In the rows, 128 means zero.
Named turns come first, each shown by rows before and after it. Which turns, in which order, take the first row of each pair that follows to the second? Write the first one first, as in the answered first pair.
J533 (before |-> after):
[168 114 136 130 144 160 101 127  95] |-> [166 130 160 117 142 151  96 106 115]
[142 114 116 151 141 136 117 120 101] |-> [131 128 146 134 153 142 117  88 120]
[115 143 113 155 169 118 134 108  93] |-> [118 155 127 141 154  97 128  81 119]
[131 149 155 162 161 124 125  99 123] |-> [150 133 123 172 136 102 104 108 112]
J853 (before |-> after):
[135 106  96 153 101 145 122 150 123] |-> [154  93 105 142 101 145 117 141 118]
[ 93 138 100 128 109 111 109 151 134] |-> [109 118  96 100  98 111 116 147 123]
[150 118 146 118 128 136 115 100 133] |-> [142 138 137 144 137 135 111 108 140]
J472 (before |-> after):
[ 83 137 120 153 148 111 155 142 131] |-> [ 94 136 125 121 106  92 134 127 159]
[108 167 146 170 153 113 155 114 155] |-> [ 91 163 151 136 141 118 153 131 175]
[123 125 101 150 128 110 118 144 113] |-> [114 119 104 139 124 119 123 157 118]
J937 (before |-> after):
[156 117 114 170 105  69 120  95 141] |-> [101 118  88 123 113 131 118 203 136]
[108 138 130 123 130 139 115 149 152] |-> [134 129 144 109 126 126 121 109 155]
[143 149 138 107 138 132 128 109 143] |-> [134 157 126 129 146 132 119 134 146]
Then:
(2 to 3 turns a pair)
[189 102 129 116  97 119  78 120  97] |-> [183 127 170  99 101 124  83  97 128]  J533 then J533
[102 131 109 144 177 140 181 153 135] |-> [126 106 130  79 133 121 181 103 164]  J937 then J472
[132 133 117 171 153 159 113 156 107] |-> [120 142 168 116 157 169 135 123 141]  J533 then J472 then J937
[111 130 101 143 101 102 120 155 153] |-> [ 93 153 143 138 127 117 150 127 160]  J472 then J472 then J533
[115 123 170  48 110 167 130 141 148] |-> [129  94 100 124 142 180 138 175  70]  J533 then J472 then J472
[125 145 107 145 127 101  76 138 156] |-> [123 157 138 135 138 105  79 117 176]  J533 then J533
[117 152 123 189 129 134  84 134 100] |-> [124 116 148  77  90 150  97 120 116]  J937 then J533
[114 163 162 164 142  94 139  83 168] |-> [103 138 117 126  81  92 101 157 180]  J937 then J533
[153 112 145 105  70  74 120  51 161] |-> [ 69 188 134 194 179 153 131 169 147]  J937 then J472 then J533
[120  93 140  83 136 185 137 151 134] |-> [157 125 163 169 163 146 132  67 132]  J937 then J533 then J533
[146 124 135 167 116 100 132  78 121] |-> [142 108 112 178 124 120 140  96  93]  J533 then J533 then J533
[ 93 111 154  44 104 135 142 116 143] |-> [121  80  89 123 148 143 153 151  58]  J533 then J472 then J472
[ 99 151  90 134 127 142 107 188 142] |-> [123 154 127  94 103 130  81 152 177]  J472 then J533 then J472
[ 69 111  81 114 101 116 165 167 133] |-> [ 60 153  87 145 111 119 133 183 157]  J533 then J472 then J937
[145 150 118 195 162 138 114 131 109] |-> [ 98 148 112 155 144 156 124 193 128]  J533 then J533 then J472
[ 81  97 130  89 108 190 150 146  93] |-> [ 98 121 131 118  56 101 133  71 154]  J937 then J472 then J533
[132 151 145 160 151 132  76 114 158] |-> [133 153 155 164 164 136 102 101 148]  J472 then J937 then J937
[156 112 172  96 164 175 133  87 111] |-> [127 147 163 145 193 183 117 137 122]  J853 then J937
[150 141  97 193 147 142  70 179 100] |-> [167  91 160  47 118 174 104 116 115]  J937 then J533
[148 143 177 136 159 152 108  87 127] |-> [140 104 118  91 117 164  91 161 109]  J533 then J853 then J937
[156 182 176 132 124  97  99  77 165] |-> [185  91 126  75  78 100 121  97 102]  J533 then J472 then J937
[ 92 105  69 153  99 114 135 128 118] |-> [ 66 155 110 147 120 112 127 120 170]  J533 then J472 then J937
[113 131 132 105 129 117 108 158 161] |-> [121 137 160 106 155 124 130 124 151]  J937 then J533 then J533
[ 90 129  96 112 102 114 142 172 134] |-> [ 96 122 134  73 109 126 167 133 148]  J533 then J853
[160 109  86 117 125 107 121 131  96] |-> [135 141  81 141 127 102 108 161 127]  J533 then J533 then J937
[123 119  93 175 107  90  91 131 125] |-> [121  93 116  88  86 105 109 113 141]  J472 then J472 then J937
[157 118 106 186 111 104  74 124 135] |-> [153  94 134 101  78 103  95 108 166]  J472 then J472 then J937
[ 75 161 106 114  97 119 120 151 168] |-> [ 97 135 107 152 157 146 170 139  83]  J853 then J472 then J472
[135 146 150 159 119  79  87 118 154] |-> [120 161 178 153 147 103 110 110 154]  J533 then J533
[136 137  96 187 123  91 107 140 128] |-> [153  91 109 116 102  88 150  93 115]  J472 then J853 then J937
[ 82 109  77 152 147 123 130 162  89] |-> [ 90 127 113  91  87  87  99 122 162]  J472 then J533 then J533
